[[-71 -28 -62 -46 -22]
 [-41 -10 -82 -41  54]
 [  9   7 -72 -63  52]
 [-66 -24 -79 -37  27]]
->
[-71 -10 -72 -37]

[[ -4 -10 -16  98  -4]
 [  2  -8   9 -22 -43]
 [ 14 -17  -5  13 -45]
 [  2   6  18  34   9]
 [  7   2 -20 -20  33]]
->
[-4 -8 -5 34 33]

[[-28  80]
 [-30 -18]]
->
[-28 -18]

[[-11  12 -84]
 [ -5  41  83]
 [ 47 -49 -63]
 [-22  57 -65]
 [-26 -17 -87]]
->
[-11  41 -63]

[[-57  12]
 [-65 -83]]
->
[-57 -83]

[[-33  17  -9  -7  -8]
 [-24   4 -41 -34 100]]
->
[-33   4]
---
[[ 65  11 -29 -20 -31 -29  14  44 -35  34  94]
 [-54  49  -4 -15 -22  25   8 -43  87  15  66]
 [ 44  93  44 -29  17 -71 -34   9  17   2  23]]
->
[[ 65  11 -29 -20 -31 -29  14  44 -35  34  94]
 [ 44  93  44 -29  17 -71 -34   9  17   2  23]]

[[  7   6  -6   5  -8 -15   8 -33]
 [-10  33  -3  -1 -45   9  23  25]
 [ -4  10   3  12  29   4   0  47]
 [  4 -12  -1   5  52 -16  -8   7]
 [ -3  15 -12 -19 -56  -8 -19  -2]
 [  2  -8 -12   0   6  -5 -11  79]
 [ 13  13  -5   8  -4   2  -8  -1]
 [ -4   9  -4 -18  20   8  12 -77]
 [  0 -14 -10   2 -12   1  -8 -42]]
->
[[  7   6  -6   5  -8 -15   8 -33]
 [ -4  10   3  12  29   4   0  47]
 [ -3  15 -12 -19 -56  -8 -19  -2]
 [ 13  13  -5   8  -4   2  -8  -1]
 [  0 -14 -10   2 -12   1  -8 -42]]

[[  9 -13  -1 -26  -4 -18]
 [-31  69  94  42 -61   0]]
->
[[  9 -13  -1 -26  -4 -18]]

[[-35 -21  70]
 [-19 -36  71]
 [ -6 -24 -55]
 [-11 -13   8]]
->
[[-35 -21  70]
 [ -6 -24 -55]]

[[-51  16  19  11  14  18 -26 -10 -11   1  -2   0]
 [-37  12  20 -12  -8  15 -18  -5 -13 -19  11  -1]
 [-51 -47 -53 -30 -18 -49 -28 -12  -8 -25  -1   1]
 [-56  30  33  10   4  32 -19 -23 -18   2   4  -8]
 [-13  71  67  46  25  70 -24  -9   2  34   2  -3]]
->
[[-51  16  19  11  14  18 -26 -10 -11   1  -2   0]
 [-51 -47 -53 -30 -18 -49 -28 -12  -8 -25  -1   1]
 [-13  71  67  46  25  70 -24  -9   2  34   2  -3]]

[[-17  53   0  84  60]
 [-24  64  -8  -1  51]]
->
[[-17  53   0  84  60]]

[[ 57  10  45  33  53]
 [-50  25 -46  61 -36]
 [-55 -11 -39 -25 -23]
 [-13 -46 -46 -27 -55]
 [ 94 -25  34  40  22]
 [ 44  20  18  57   2]]
->
[[ 57  10  45  33  53]
 [-55 -11 -39 -25 -23]
 [ 94 -25  34  40  22]]
